Each row has a name. Each piece below is followed by the name of the row it came from, unless a question asks for something else. Each question is about the rows just above it. Places in a row count from 1.

romom: [-65.7 -22.3  -8.4 -18.5  -5.7   6.1 -26.0  -7.6 -24.0 -33.4]
Peris: [ 20.4 -19.6  -2.5   2.3  18.7   7.2  12.5  31.2 -28.3  26.3]
lal: [  0.4  -3.4 -23.4 -16.3   8.0 -15.9 -14.1   3.9 -19.6  -5.7]
rupez: [-67.3 -21.5  -1.0 -17.0  -7.0   9.9 -26.0  -9.0 -23.4 -36.4]
bod: [81.4  3.6 32.2 34.9 19.6 22.5 44.9 28.0 17.3 11.2]
fen: [81.4  3.6 32.2 34.9 19.6 22.5 44.9 28.0 17.3 58.0]
Botok: [-65.7 -22.3  -8.4 -18.5  -5.7   6.1 -26.0  50.5 -24.0 -33.4]
Which row holds [81.4  3.6 32.2 34.9 19.6 22.5 44.9 28.0 17.3 58.0]?  fen
[44.9 28.0 17.3 11.2] is in which row?  bod

Ror: [ -0.1 -35.4  15.8 -17.5  15.6  44.2  35.4  69.8  46.4 -42.4  -5.1  59.5
 -27.5 -30.3 -27.2  -2.0  14.3   6.8 -25.0   5.6  34.2  21.8  16.2  11.7
  -5.3 -10.9  13.1 -65.8  39.5  26.9  -6.8 -12.3]
ruk: [ 16.2 -24.9   6.7  -2.8  -0.2  42.6  25.2  82.4  41.0 -53.8   0.7  64.4
 -30.6 -48.8 -21.6  -9.9  -2.7  -0.2   1.3   8.5  18.4   9.3 -23.4   2.6
  -9.0 -18.5  18.1 -48.1   0.3  43.2  -7.7  11.4]
Tinef: [  0.9 -32.3  22.9  11.7  -1.1  20.3  15.4  72.7  33.1 -64.8  22.2  54.0
 -32.7 -30.9 -20.3 -20.7   4.0 -10.5   9.7   2.2  25.4  13.4 -23.9  24.5
 -21.9 -30.2  41.1 -58.9  25.3  29.1   3.9  24.1]
dopa: [  6.4 -24.0   9.0   2.4 -14.0  28.8  14.2  82.7  28.4 -65.8  14.4  54.9
 -38.8 -49.3 -15.1 -16.9  -1.6  -0.7   5.4   8.5  15.6  24.3 -24.2  15.9
 -19.7 -27.6  34.6 -47.8  13.7  35.2   9.1  18.8]
Zit: [ 16.2 -24.9   6.7  -2.8  -0.2  42.6  25.2  82.4  41.0 -53.8   0.7  64.4
 -30.6 -48.8 -21.6  -9.9  -2.7  -0.2   1.3   8.5  18.4   9.3 -23.4   2.6
  -9.0 -18.5  18.1 -48.1   0.3  43.2   5.3   0.7]
Put [ 11.4  -7.7  43.2   0.3 -48.1  18.1 -18.5  -9.0   2.6 -23.4   9.3  18.4
   8.5   1.3  -0.2  -2.7  -9.9 -21.6 -48.8 -30.6  64.4   0.7 -53.8  41.0
  82.4  25.2  42.6  -0.2  -2.8   6.7 -24.9  16.2] back in order: which row is it?  ruk
Where do [-25.0   5.6  34.2  21.8  16.2  11.7] appear?  Ror

rapo: [ 12.6  74.7   5.3  -0.7 -35.7 -69.7  40.9 -35.3 -53.2]
Sofub: [-59.4  37.7  33.1   9.7 -59.1 -12.6 -28.7  16.5 -28.0]
daz: [-14.7 -66.0  -3.1  -0.5  31.8  64.0 -39.4  32.7  49.1]
voz: [ 13.3  69.0   4.3   4.6 -40.2 -68.6  40.9 -32.2 -56.1]
vabil: [  0.8 -60.6  53.9 -41.4  71.4   3.4  49.5 -28.3  25.2]
Talo: [ 18.4  69.5   0.3 -64.5  65.5 -26.4  21.2 -50.7  29.8]
ber: [-77.4  47.5  42.9  12.2 -75.5 -14.6 -38.3  22.1 -34.7]
vala: [  3.5  69.8   8.8   1.5 -39.8 -62.9  32.3 -28.4 -51.0]
Kideg: [ 21.6  82.4   0.8 -60.8  53.9 -41.4  30.5 -56.4  15.6]
kugut: [ 11.5  68.2   3.1 -69.9  71.6 -18.8  13.3 -48.1  38.7]
Dig: [ 10.2  60.9   4.3  -1.1 -28.4 -56.6  33.2 -28.9 -42.8]
Where does [  0.8 -60.8  53.9 -41.4] start? Give its row and place.  Kideg, 3
The row with [ 71.6 -18.8  13.3 -48.1] is  kugut
Changed Dig: [ 10.2  60.9   4.3  -1.1 -28.5 -56.6  33.2 -28.9 -42.8]. Place and old value:  5, [-28.4]
[  0.8  71.4  49.5 -60.6  25.2 -28.3 -41.4   3.4  53.9] is which row reordered?  vabil

